In the rows, 128 means zero.
One turn or mirror swaps these rows in pairs. Which row does each one swap with?
k_477: [150 155  97 147 146 107 115 118 134 119 125 161 151 121 141 153 104 118
 150 124 134 114 146]
k_450: [136 140 112 159 104  95 142 144 103 128 149 124 141 121 107 116 135 133
 160  99 152  89 141]
k_451: [155 160 133 124 119 123  88 102 124 123 135 155 119  99 148 112 164 143
 122 120 108 130 133]
k_287: [ 97 113 140 140 133 113 119 114 145 127 181 119 158 114 144 111 117  92
 125 117 117  97 140]
k_411: [108 156  86 135 123 133 107  91 108 132 130 125  91 121 149  88 116 148
 141 122 113 130 148]
k_330: [103 145 143 143  98 104 118 113  91 147 167 126  76 103 169 116 135 118
 143 118 117 115 121]
k_320: [126 151 131 138 161 114 129 154 142 134 150 132 105 133 160 123 126 153
 145  85 157 144 151]
k_65: [130 127 113 126 147 112 149 113 143 110 177 109 114 153 119 102 125 114
 136  93 133 101 149]
k_693: [123 165 131 127 102 127 121  98 170 142 145 141 121 126 111 148 125 120
 121 141 110 109 128]
k_232: [121 115 140 146 119 121 105  96 109 168 175 118 110 123 155 131 115 120
 134 104 120 121 165]
k_337: [107 164 141 100 111 127 110 106 124 137 104 153  96 103 111 128 139 126
 119 147 115 114 145]
k_324: [ 93 175 152 141 129 129 141 114 101 126 112 144 129  94  86 119 132 106
 125 117 131 111 127]
k_2: [140 124 132 138 157 133  90 111 144  95 126 137 124 119 150 108 182 126
 125 131 126 136 138]
k_101: [ 94 115 130 130 130 130 135 111 111 113 133 116 114 132 115 132 112  68
 126 138 136 102 120]
k_290: [115 160 144  99 151 140 143 120 140 138 112 116 120 130 115 136 121 117
 162 105 152  90 119]
k_568: [141 173 122 144 137 106 145 155 133 117 127 148 125 150 108 136 136 139
 160 109 132 127 149]
k_627: [138 123 135 149 120 131 105 116 128 123 102 124 146  82 151 115 123  87
 129 144 126  95 120]
k_481: [110 127 157 122 137 105 158 122 134 129 131 102 133 119 119 132 128 130
 177 100 162  91 127]
k_983: [109 150 130 131 131 132  92  99 101 123 152 155  90 122 116 106 181 120
 148 124 120  89 140]
k_354: [104 125 145 151 139 119 133  83 126 138 167 156 134 119 142 135 111 148
  98 129 149 106 141]
k_312: [103 153 122 164 147 122  96 120 137 135 179 127 122 109 152 107 136 112
 120  79 131 137 151]
k_310: [114 116 148 118 117 105 118 101  97 139 161 106 132 102 109 146 114 134
 117 101 127  96 112]
k_29: [102  88 152 132 110 106 104 131 123 138 151 119 102 117 128 101 136 144
 167  91 153 114 131]
k_805: [ 84 125 131 145 118  88  86  98 115 127 166 125 105 106 175 119 138 135
 130 129 116 136 141]
k_977: [138 162 118 130 138  98 129 139 150 114 131 145 107 119 158 103 156 162
 166 103 148 135 153]
k_212: [ 80 125 124 135 111 101 127 164 138 134 125 105 107 131 110 144 140 118
 148 137 125  88 124]
k_547: [102 123 132 126 154 101  95 141 108 115 125 140 108  84 151 139 128  92
 171 110 141  88 124]
k_771: [125 121  90 133 123 118  77 118 116 128 121  90 102 110 156  96 151 126
 132 110 148 105 141]
k_156: [140 115 162 168 129 129 119 100 127 145 135 140 137 144 136 146 130 123
 111 156 140 114 146]
k_104: [129 153 115 165 114 116 137 125 133 140 121 125 133 136 198 105 138 120
 140 142 129 127 140]
k_778: [ 94 137 160 116 156 112 134 136 138 119 136 108 121 112 181 114 133 105
 155  99 158 101 121]
k_208: [120 147 130 129 122 115 118 137 162 109 125 132 138  83 160  96 153 124
 129 115 163  88 134]
k_218: [126 124  81 159 119  88  91 151 107 122 136 123 114 109 119 123 108 125
 118 116 116 107 135]
k_566: [138 144 130 121 107 125 128  98 149 122  99 155 130 136 128  90 123 153
 143 125 150 128 132]
k_146: [ 91 100 161 151 122 147 126 112 143 146 130 133 114  89 109 138 124 134
 146 137 115 114 142]
k_657: [144 187 117 145 140 114 118 139 145 127 132 143  93 136 143 121 132 147
 156  98 143 141 152]
k_230: [138 150 136 145 152 113 126 159 122 143 146 149  98 119 169 126 131 153
 156  90 146 144 147]
k_712: [106 145 134 141 102 116 117  77 124 124 120 136 139 129  98 143 137 122
 142 157 103 113 137]
k_698: [104 132 120 175 131 103 104 105 125 132 157  93 157 144 110 144 137 117
 127 126 123 115 142]
k_185: [ 81 132 109 159 123 122  88 145 121 138 139  93  97  88 144 114 159 117
 127 111 136 121 135]
k_766: [136 108 137 158 107 120 132 128 120 138  94 127 142  99 107 144 135 143
 117 141 145 115 139]
k_565: [128 131 165 128 133 114 168 140 128 103 130 163 100 100 136  93 157 120
 135 129 133 119 135]
k_595: [127 121 145 137 149 116 105 100 109 146 162 131 109 146 179 118 146 135
 143 129 104 141 135]
k_683: [117 157 114 172 111 138 143 109 123 143 103 115 150 110 112 137 129 125
 116 143 139 123 135]
k_549: [103 107 132 141 147  98 139 106  77 109 136 108 128 133 107 138 124 138
 124 117 146 116 120]
k_571: [ 97 135 118 118 136 107  80 122  94 121 131 121  73 139 140 107 155 124
 115 137 135 100 133]
k_426: [101 144 175 125 142 120 144 126 132 137 123 109 109 109 132 142 112 112
 161 100 165  95 119]
k_868: [ 87 160 141 148 132  95 104 120 106 107 109 127 122  94 154 107 166 122
 113 154 128 130 126]
k_403: [126 145 121 116 128 122 134 120 126 120 139 124 148 127 187  85 113 118
 136 150 136 119 114]
k_763: [104 139 163 117 156 126 138 138 126 118 135 120 110 114 116 150 125 101
 156 100 158  81 112]
k_211: [154 177 115 149 154 121 128 139 122 117 144 156 107 133 167 124 130 135
 145 105 147 138 144]
k_292: [120 158 164 113 150 138 150 134 123 129 106 120 115 127 114 125 136 114
 169 105 153 104 123]
k_786: [113 114 132 131 118 109 117 176 128 124 160 133 123 131  96 126 142 128
 159 144 111 107 124]
k_642: [ 93 132 150  99 143 113 122 107 123 134 124 138 111 143 103 146 134 140
 124 152 107 113 114]
k_784: [129 133 110 162 129 119 110 140 130 107 146 163  96 128 153 121 139 101
 114 141 121 155 151]
k_550: [111 164 119 133 115 101 123 137  94 105 132 169 125 111 115  89 147 116
 132 141  97 118 142]

Swapped with k_565: k_65
Swapped with k_337: k_232
Swapped with k_450: k_208
Swapped with k_212: k_104
Swapped with k_657: k_426
Swapped with k_211: k_763
Swapped with k_595: k_642

One turn or mirror swaps these rows in pairs. Which row does each one swap with?
k_827: [120 126 111 130 106 140 118  91 147 152 116 158 153 189 118 126]
k_479: [141 109 110 119 101 114 149 140 124 109 162 139 175 153 126 126]
k_644: [108 128 185  98 119 145 119  92 110 153 131 129 110 165 130 117]
k_80: [120 133 184  95 119 140 131  91 112 163 128 135 113 165 138 122]
k_145: [108 132 115 133 116 142 142 101 135 133 123 156 175 177 155  92]
k_399: [130 134 144  78 115  93 109 143 111 140 162 132 112 162 143 108]
k_723: [151 115 116 110  97 100 145 152 131 126 159 147 158 149 112 120]
k_98: [143 135 145 112  98 116 142 162 113 114 155 153 180 176 132 103]
k_389: [124 115 145 103  94 103 135 103 143 106 126 126 171 173 156 147]
k_853: [137 125 112 108 110 120 111 101 146 143 128 144 153 181  90 150]
k_544: [139 158 168 102 129 148 109  81  99 166 138 143 126 160 132 131]
k_480: [126 121 130 134 109 142 118  97 150 157 125 161 158 198 114 120]
k_971: [128 128 116 122 123 133 118  94 155 155 130 152 154 194 104 124]
k_437: [142 153 119 115 118 139 117 104  99  94 137 117 162 152 178 129]
k_264: [135 127 112 106 111 123 118  95 156 155 136 151 151 188 100 140]
k_742: [170 167 121 110 128 132 129 117  89 124 147 148 171 147 151 128]
k_678: [139 137 154 118  98 121 135 158 105 123 159 157 163 173 134  84]
k_838: [156 156 116 116 117 132 126 115  89 111 130 123 171 146 165 136]
k_828: [128 146 120 110 120 137 112 122  93 101 140 118 148 152 187 118]
k_358: [136 153 179 106 128 143 124  92 105 169 136 155 119 152 127 128]
k_235: [126 151 176  95 125 143 127  85 101 166 126 138 128 159 129 122]
k_62: [116 117 140 105 107 130 135 110  96 118 137 119 128 128 177 120]
k_115: [114 125 133 132 106 147 138 126 113 125 141 155 164 180 164  71]
k_237: [138 139 141 101 117 136 105 128  89 136 153 108 121 133 109 144]
k_288: [160 176 149 107 130 138 126 101  96 161 130 155 153 137 133 123]
k_850: [ 98  95 157 125  95 145 128 123 129 114 129 116 152 167 125 119]
k_318: [117 133 119 143 117 150 138  99 138 145 123 165 170 187 133 108]
k_181: [120 129 142 125 109 129 135 154 113 125 168 154 165 169 149  72]
k_187: [144 119 111 103 115  88 147 142 127 153 159 150 144 161 122 129]
k_689: [127 128 126 137 120 127 123  99 152 154 124 143 147 195 104 136]
k_855: [105  92 148 134  91 153 134 126 133 120 134 118 158 170 112 123]
k_13: [126 117 160 105  91  96 153 114 142 111 138 128 165 175 153 144]
k_587: [104  91 155 124  89 143 121 121 131 109 135 113 142 164 125 121]
k_88: [124 120 140 101 111 131 138 133  82 121 153 117 130 131 165 111]
k_931: [114 160 171 101 115 143 117  86 101 168 135 142 124 155 122 125]
k_97: [113 142 138  97 113 123 100 127  95 115 144 117 132 167 180 110]
k_614: [153 131 139  98 104 120 107 128 100 125 149 116 129 141 100 147]
k_716: [121 136 127  84 113  88 108 133 109 132 160 123 115 160 149 115]
k_752: [ 98 112 144 100 104 120 153  93 109 133 142 121 138 143 175 132]
k_797: [146 138 136  94 118 123  97 132  98 133 154 112 130 140 101 144]
k_172: [147 169 155 111 138 144 125 104  87 167 134 158 135 151 136 119]
k_872: [158 173 147 106 145 130 134 113  87 151 141 155 150 146 146 114]
k_528: [148 139 149 107 102 103 135 144 128 110 147 147 189 181 136 133]
k_873: [114 128 123 141 121 151 132 107 142 147 122 159 161 178 143  86]

Swapped with k_480: k_544
Swapped with k_88: k_479
Swapped with k_172: k_318
Swapped with k_644: k_853

